(in the rows, 128 means zero)
Families of rows that turns and mirrors carry onto each other, the same ones carrying the whole set onto itself: the rest of each named row's family, in list order
4 families of 4 rows
J_925: [138 108 126 118 112 127 122 101  94 100  91 127 114 131 149 146 120 116
 109 108 152 153]
J_762: [136 142 119 131 116 153 132 158 133 142 134 134 132 126 165  90 117 144
 131 146 103 130]
J_465: [119 117 126 132 149 143 117 143 117  87 157 123 147 125 111 151 150  87
 142 105 104 117]
J_103: [131 124 112 130 139 125 107 141 128  82 158 137 146 127 114 145 158  87
 134 110 100 130]
J_306: [139 143 123 124 124 141 136 166 123 135 129 131 125 124 169  89 121 134
 133 153  99 133]
J_899: [127 140 133 126 118 145 138 158 120 134 132 124 124 122 183  97 120 141
 131 139 101 112]
J_152: [104 131 152 148 122 114 112  99 146 138 135 123 130 107 129 177 114 145
 146 155 126 115]
J_697: [130 108 132 110 102 130 122 117  91 115  87 122 119 123 145 150 121 114
 108 102 147 154]
J_593: [119 131 148 154 122 120 114  99 159 139 121 113 125 108 123 172 119 151
 140 151 119 117]
J_667: [120 133 147 137 129 106 109  98 153 139 124 127 122 113 121 169 118 156
 153 159 119 128]
J_699: [129 150 129 133 120 158 137 150 116 143 131 130 124 118 176  90 121 129
 136 142 100 128]
J_442: [127 122 112 129 145 126 120 148 127  90 154 133 150 124 105 141 155  88
 150 115 103 127]
J_948: [116 138 118 134 153 127 118 147 124  91 152 130 148 118 111 148 154  93
 136  97 107 118]
J_564: [143 101 126 106 114 118 119 109  99 113  89 132 111 125 134 142 119 119
 120 106 149 167]
J_744: [146 109 129 113 114 129 136 108  95 116  86 144 110 125 145 145 127 118
 124 107 150 166]
J_712: [115 140 159 152 136 104 113 105 151 133 126 124 125 112 117 170 123 156
 148 149 121 135]

The rest of the family of J_712: J_762, J_103, J_744
The rest of the family of J_699: J_925, J_593, J_948
The rest of the family of J_667: J_306, J_442, J_564

Families of rows that turns and mirrors carry onto each other, the same ones carrying the whole set onto itself: the rest of each named row's family, in list order
5 families of 8 rows
J_56: [ 97 153 123 132 141 115  89 127 102 119]
J_689: [102 138 144 161 112 160 125  93  86 128]
J_590: [109 148 123 138 147 103  91 119  99 117]
J_263: [102 162 119 138 144 123  95 131 104 117]
J_258: [116 150 120 141 142 105  89 129  98 112]
J_447: [128 152 140 165 116 100  95 138  70 124]
J_584: [111 122 163 148 124  98 142 123 123 167]
J_31: [124 155 112 128 128 102 143 127 116 103]
J_216: [120 158 117 144 118 116 142 133 121  89]
J_405: [113 156 148 167 120 100  92 146  77 142]
J_756: [ 99 114 155 163 119 118 125 106 143 118]
J_397: [108 110 165 167 117 117 136  96 124 117]
J_653: [101 122 164 152 119 106 145 121 124 166]
J_666: [140 155 135 159  96  97 150 138  81 115]
J_830: [106 127 156 142 119  95 147 125 131 160]
J_993: [110 153 122 137 152 115  90 126  97 127]
J_831: [110 133 153 148 111 106 149 136 135 164]
J_580: [116 155 116 129 117 113 143 132 121  95]
J_601: [109 152 144 152 105 150 139 129  92 170]
J_659: [ 99 143 147 143 120 145 144 118  98 173]
J_931: [112 126 153 153 123 100 144 136 131 166]
J_812: [110 147 143 136 125 143 142 121  93 174]
J_387: [106 134 139 168 117 165 125 101  95 124]
J_880: [142 156 132 158 100  97 139 146  85 112]
J_985: [129 155 112 134 127 102 133 137 114 100]
J_430: [ 99 134 145 168 112 161 114 100 101 125]
J_947: [ 99 113 158 163 119 116 125  93 127 114]
J_390: [142 148 143 167  97  97 149 138  91 108]
J_508: [112 150 137 149 118 147 142 132  93 174]
J_936: [109 152 142 141 110 139 148 124  90 174]
J_501: [ 98 112 164 167 115 123 141  97 126 125]
J_350: [126 147 153 170 119  95  97 138  72 139]
J_183: [108 134 143 156 117 163 137  92  94 124]
J_122: [ 97 132 145 158 115 161 138  94 100 132]
J_526: [105 110 156 173 122 118 129 105 133 115]
J_266: [122 149 146 168 116  99  96 128  64 129]
J_717: [112 149 152 165 110 100  93 139  70 136]
J_105: [126 155 112 133 130 117 142 127 117  96]
J_221: [130 151 145 163  87  97 146 144  89 111]
J_681: [131 152 147 173  94  93 140 148  95 113]

The rest of the family of J_430: J_263, J_216, J_405, J_756, J_831, J_601, J_681
The rest of the family of J_590: J_584, J_31, J_397, J_666, J_812, J_183, J_266
The rest of the family of J_830: J_689, J_993, J_947, J_390, J_936, J_350, J_105
The rest of the family of J_501: J_258, J_447, J_653, J_659, J_880, J_985, J_122

Families of rows that turns and mirrors carry onto each other, the same ones carrying the whole set onto itself: the rest of each named row's family, in list order
3 families of 6 rows
J_686: [124 148 110 124 153 114 140  97 135 115 117 130 155  90 115 158 121 133
 169 141 127 139]
J_389: [127 161 107  93 128 101 153  97 132 101 120 133 157 104 115 151 119 134
 157 137 120 106]
J_250: [ 93 108 126 139 132 103 149 161 144 148 135 127 104 128 155 116 150 143
 130 110 106 107]
J_76: [137 118 115 128 138 116 114 128 150 155  97 140  81 117 117 145 134 112
 126 152 132 127]
J_87: [137 136 128 148 111 165 101 120 121 137 132 130 121 133  97 102 123 118
 112 136 143 136]
J_359: [140 133 112  97 111 106 125 128 146 140 103 145  83 131 116 138 131 112
 116 151 125  94]
J_44: [125 127 125  96  84  89 142 105 135 119 116 128 173 139 122 131 134 138
 130 105 146 121]
J_330: [117 150 110 114 144 114 150 121 149 126 106 153 147  92 128 143 137 113
 178 116 114 142]
J_685: [115 164 114 119 123 134 143 115 110  99 160 118 133 120 114 115 114 150
 126 142 108  81]
J_640: [127 139 112 121 137 131 128 143 154 151  98 162  89 108 122 129 141  95
 149 131 113 131]
J_394: [119 111 133 131 106 102 129 106 135 131 117 119 179 130 122 131 135 143
 136 103 156 155]
J_962: [ 91 150 119 146 148 137 154 143 121 118 159 125 132 106 138 110 132 146
 150 117  92 106]
J_940: [119 147 129 142 106 168 120 138 123 134 134 146 137 131 111  84 135 111
 130 105 127 140]
J_721: [141 153 122 113  91 152 115 119 119 123 130 138 118 141  97 101 119 116
 106 138 135 104]
J_952: [103  90 131 142 129  85 137 137 141 148 129 106 115 133 147 137 143 158
 117 126 130 113]
J_519: [112 108 124 107 101  75 145 133 139 134 127 117 115 145 141 132 140 151
 108 123 127  87]
J_917: [111 118 135 129  96 118 137 134 140 141 117 139 168 134 132 106 149 126
 141  80 138 153]
J_547: [106 146 119 153 150 145 135 119 111 112 163 107 129 109 118 118 116 156
 133 143 111 108]

The rest of the family of J_940: J_250, J_330, J_640, J_962, J_917
The rest of the family of J_519: J_389, J_359, J_44, J_685, J_721

Families of rows that turns and mirrors carry onto each other, the same ones carrying the whole set onto itself: the rest of each named row's family, in list order
4 families of 4 rows
J_504: [116 166 136 106 114 180 147 111]
J_64: [145 181 127 131  99 167 138 122]
J_463: [105 147 131 135 125 100 135 119]
J_920: [123 134 138 154  89 131 128 124]
J_548: [159 178 109 113 112 133 123 125]
J_451: [116 127 170 137 105 140 126  98]
J_81: [125 126 115 114 117 107 141 110]
J_228: [124 193 151  96 124 148 126 130]
J_236: [133 143 117 142 120 110 109 129]
J_541: [117 126 165 120 118 149  98 119]
J_96: [153 174 124 124 147 140 136  98]
J_567: [146 192 132 108 122 128 145 105]
J_496: [127 157 144  88 114 176 114 125]
J_727: [124 114 156 102 110 136 131  96]
J_485: [122 154 139 110 147 178 133 103]
J_810: [104 146 164 117 115 111 114 130]

The rest of the family of J_496: J_548, J_236, J_541
The rest of the family of J_727: J_81, J_96, J_485
The rest of the family of J_504: J_463, J_451, J_567

Families of rows that turns and mirrors carry onto each other, the same ones carrying the whole set onto itself: the rest of each named row's family, in list order
4 families of 8 rows
J_553: [127 135 125 138 114 103 128 163 172 123]
J_638: [ 93 141 177  92 141  98 140 147 122 138]
J_674: [121 131 167  94 130 100 128 103 106 109]
J_634: [117 150 154 123 125  89 161 109 117  96]
J_609: [159  96 137 106 130 120 143 121 132 116]
J_967: [ 73 144 148 135 136 118 118 132 144 122]
J_449: [148  92 131 111 130 131 124 120 139 121]
J_889: [115 144 148 129 123 101 139  94 117  92]
J_48: [ 98 126 162 103 134 117  97 113 120 122]
J_184: [130 131 121 141 112 107 118 151 170 119]
J_192: [153 134 124 135 104  92 140 139 158 105]
J_264: [ 84 138 142 137 129 120 109 113 137 109]
J_241: [148 106 146 101 135 109 168 152 138 134]
J_106: [134 107 146 104 141 115 161 164 147 144]
J_269: [133  94 132 114 135 138 116 134 150 130]
J_426: [124 104 143 109 142 126 142 165 153 149]
J_821: [ 85 136 171  98 142 109 120 144 128 141]
J_55: [ 75 152 155 130 139 106 141 146 142 127]
J_556: [121 136 172  89 131  93 144 117 106 116]
J_908: [111 141 177  88 137  91 149 135 113 128]
J_9: [160 102 143 101 132 112 162 133 131 122]
J_742: [123  95 136 113 140 135 123 150 155 142]
J_427: [114 125 163  98 130 110 107 101 111 113]
J_476: [138 130 119 142 108 106 116 140 166 111]
J_885: [ 86 156 162 124 137  92 161 146 133 122]
J_257: [142 139 130 133 111  88 150 161 163 120]
J_388: [ 89 130 165 101 139 117 102 130 127 132]
J_829: [104 156 160 121 132  85 170 130 122 110]
J_849: [149 130 121 139 106  98 125 135 159 105]
J_594: [132 139 128 136 112  95 143 166 170 125]
J_900: [150 138 130 132 108  87 151 149 159 111]
J_484: [103 138 143 135 124 112 116  96 126  95]

The rest of the family of J_638: J_674, J_48, J_821, J_556, J_908, J_427, J_388
The rest of the family of J_594: J_553, J_184, J_192, J_476, J_257, J_849, J_900
The rest of the family of J_269: J_609, J_449, J_241, J_106, J_426, J_9, J_742

Families of rows that turns and mirrors carry onto each other, the same ones carrying the whole set onto itself: the rest of each named row's family, in list order
3 families of 5 rows
J_673: [157 122 112 104 126 155 124 132 127 164 118 129 104 112 150 129 120 138
 155]
J_604: [ 95 113 114 151 142 113 144 134 137 100 157 120 143  95 119 132 137 109
 147]
J_563: [100 114 114 148 142 106 155 130 128  83 149 118 138  91 124 133 126 126
 132]
J_579: [131 115 149 109 142 125 135 146  98 108 156 142 132 111 138 126 125 158
 176]
J_412: [140 110 147 102 139 119 150 139 102 100 133 142 131 111 146 124 125 167
 165]
J_441: [147 135 109 123 113 115 117 118 118 144 118 123 136 168 106 128 117 136
  94]
J_695: [113 129 154 166 146 130 114 107 142 127 126 134 138 144 117 118 154 110
 108]
J_791: [160 125 103  99 117 146 130 122 125 151 107 130  99 108 146 126 116 148
 135]
J_131: [142 137 103 119 114 125 100 120 118 155 132 118 140 167 108 128 121 127
 111]
J_607: [138 148 116 114 107 121 110 112 126 142 128 108 136 169 104 129 124 132
 104]
J_341: [109 130 147 163 142 117 127 101 141 112 109 136 132 136 123 112 152 111
 100]
J_833: [114 134 159 167 131 127 124 117 152 115 119 131 137 130 118 114 157 115
 101]
J_814: [ 92 130 118 140 136 107 160 137 139  94 151 117 138  93 117 129 129 120
 149]
J_453: [155 137 109 102 119 150 129 138 137 162 105 118 111 112 151 123 116 145
 141]
J_425: [136 123 159 105 124 124 140 148  99 104 143 131 121 111 144 126 123 162
 168]

The rest of the family of J_563: J_412, J_441, J_791, J_341
The rest of the family of J_814: J_607, J_833, J_453, J_425
The rest of the family of J_604: J_673, J_579, J_695, J_131

